In the rows, zero is written as 128.
Rotation paths and how fast each direction turns (degrees each step)
Each turn is a multiple of 5 degrees from 10 to 175, or 0.
Each row of a path follows its step; steps can be skipped.
Rotation 1:
step 0: [100, 153, 117, 109, 111, 138, 99, 157, 153, 121, 126, 104, 153, 147, 111, 133, 140, 134, 108, 121, 153, 115, 145, 109, 158, 136, 133, 111, 149, 94, 128, 119, 129, 138, 151, 110, 113, 104, 111, 135, 146, 93, 155, 143, 129, 117, 92, 100, 147, 130, 118, 134, 115, 135, 127, 124, 126, 113, 147, 120, 142, 158, 124]
step 1: [131, 141, 113, 96, 121, 139, 139, 140, 127, 124, 118, 119, 145, 131, 115, 125, 144, 151, 125, 99, 118, 105, 125, 122, 108, 140, 142, 154, 96, 140, 173, 133, 114, 140, 182, 124, 112, 130, 135, 107, 141, 113, 127, 104, 146, 100, 98, 100, 143, 110, 113, 121, 134, 104, 135, 119, 120, 119, 111, 109, 147, 153, 109]
step 3: [99, 128, 122, 138, 98, 129, 108, 153, 130, 137, 132, 124, 120, 132, 106, 117, 127, 129, 83, 123, 144, 136, 128, 106, 151, 129, 132, 137, 145, 118, 125, 117, 111, 161, 155, 145, 101, 108, 131, 105, 129, 78, 130, 127, 130, 128, 105, 163, 155, 121, 105, 156, 105, 127, 136, 114, 112, 112, 141, 126, 132, 98, 107]
step 4: [110, 138, 131, 95, 109, 102, 143, 162, 141, 118, 134, 120, 143, 136, 108, 103, 141, 116, 101, 93, 131, 123, 108, 116, 102, 122, 112, 133, 98, 164, 125, 131, 123, 130, 185, 125, 110, 116, 150, 127, 148, 110, 116, 145, 117, 133, 137, 141, 129, 120, 123, 137, 142, 145, 123, 108, 111, 137, 131, 116, 161, 149, 109]
step 6: [140, 142, 97, 112, 141, 132, 135, 136, 122, 137, 115, 102, 113, 127, 116, 131, 97, 141, 110, 118, 108, 120, 168, 121, 129, 146, 145, 144, 127, 106, 123, 137, 115, 177, 148, 151, 96, 110, 154, 118, 151, 99, 134, 124, 147, 110, 114, 134, 146, 129, 103, 145, 119, 119, 101, 123, 127, 102, 114, 137, 147, 133, 95]
step 7: [104, 121, 151, 115, 122, 119, 111, 148, 141, 114, 86, 106, 154, 127, 118, 101, 137, 148, 129, 97, 120, 126, 123, 131, 103, 139, 130, 106, 122, 156, 109, 142, 139, 149, 166, 171, 121, 120, 141, 133, 162, 102, 126, 159, 132, 101, 127, 118, 105, 105, 123, 130, 119, 113, 123, 138, 120, 112, 121, 150, 140, 120, 112]
step 8: [78, 126, 125, 149, 110, 151, 121, 138, 105, 140, 133, 109, 138, 108, 115, 125, 157, 121, 122, 143, 155, 110, 145, 110, 137, 150, 121, 135, 102, 136, 114, 107, 138, 162, 175, 146, 138, 134, 143, 110, 117, 109, 139, 128, 110, 108, 120, 133, 120, 93, 105, 147, 122, 130, 141, 161, 145, 128, 149, 120, 137, 129, 118]
step 9: [105, 129, 102, 112, 127, 110, 134, 154, 136, 131, 152, 94, 109, 110, 112, 142, 138, 109, 100, 136, 134, 87, 133, 116, 95, 138, 125, 122, 86, 117, 129, 153, 119, 160, 127, 133, 101, 109, 149, 128, 140, 108, 122, 113, 118, 122, 132, 144, 141, 139, 99, 131, 146, 135, 121, 146, 108, 141, 114, 145, 150, 124, 94]
step 10: [116, 106, 119, 138, 108, 115, 106, 152, 131, 130, 115, 125, 126, 107, 122, 119, 146, 112, 105, 74, 127, 130, 144, 144, 132, 150, 148, 115, 108, 130, 140, 137, 132, 140, 140, 117, 117, 113, 125, 177, 161, 87, 120, 130, 123, 125, 124, 115, 93, 106, 115, 112, 124, 158, 104, 138, 113, 110, 129, 143, 146, 107, 120]
Speeds:
[132, 126, 130, 130, 129, 118, 131, 119, 126, 133, 126, 125, 129, 128, 129, 119, 120, 137, 131, 125, 126, 138, 130, 137, 127, 133, 136, 133, 135, 127, 138, 128, 129, 131, 126, 131, 129, 137, 129, 124, 123, 122, 128, 128, 132, 126, 122, 125, 119, 128, 133, 132, 128, 119, 127, 129, 130, 120, 123, 138, 129, 117, 121]
80
[131, 122, 132, 128, 125, 134, 114, 121, 121, 123, 121, 125, 128, 125, 125, 125, 128, 121, 131, 128, 126, 126, 125, 129, 133, 123, 127, 132, 128, 122, 121, 126, 130, 136, 127, 120, 136, 126, 128, 125, 124, 130, 137, 125, 124, 133, 119, 134, 133, 140, 130, 134, 133, 126, 128, 129, 129, 130, 127, 137, 140, 133, 121]
125
[130, 124, 132, 120, 124, 118, 128, 129, 124, 128, 120, 130, 133, 133, 136, 127, 131, 123, 122, 122, 130, 127, 125, 131, 132, 128, 135, 120, 128, 120, 129, 132, 127, 124, 124, 132, 127, 124, 126, 130, 133, 129, 122, 131, 122, 124, 118, 134, 132, 121, 129, 132, 116, 123, 121, 123, 117, 123, 137, 133, 133, 133, 137]
110
[120, 122, 128, 131, 127, 138, 132, 127, 121, 125, 130, 121, 127, 121, 135, 127, 129, 140, 129, 131, 138, 132, 127, 136, 136, 138, 127, 130, 133, 117, 120, 123, 133, 126, 128, 120, 117, 126, 129, 124, 129, 130, 126, 128, 139, 130, 128, 128, 128, 124, 128, 128, 131, 132, 127, 125, 126, 130, 142, 127, 129, 128, 129]
135
[131, 129, 131, 127, 118, 123, 121, 137, 121, 132, 137, 131, 123, 134, 131, 135, 120, 132, 118, 125, 126, 135, 130, 137, 125, 134, 133, 132, 128, 133, 123, 128, 126, 127, 128, 124, 130, 139, 119, 132, 129, 128, 126, 128, 121, 121, 132, 135, 130, 132, 129, 128, 132, 139, 128, 126, 130, 135, 131, 132, 128, 134, 122]
60
[134, 132, 121, 123, 125, 131, 135, 132, 130, 131, 118, 125, 135, 130, 122, 125, 127, 133, 126, 128, 129, 133, 127, 133, 120, 129, 130, 122, 122, 119, 134, 128, 130, 125, 133, 136, 128, 126, 127, 121, 123, 135, 124, 117, 134, 131, 134, 136, 137, 133, 120, 131, 133, 133, 129, 124, 128, 137, 121, 135, 132, 126, 131]
135
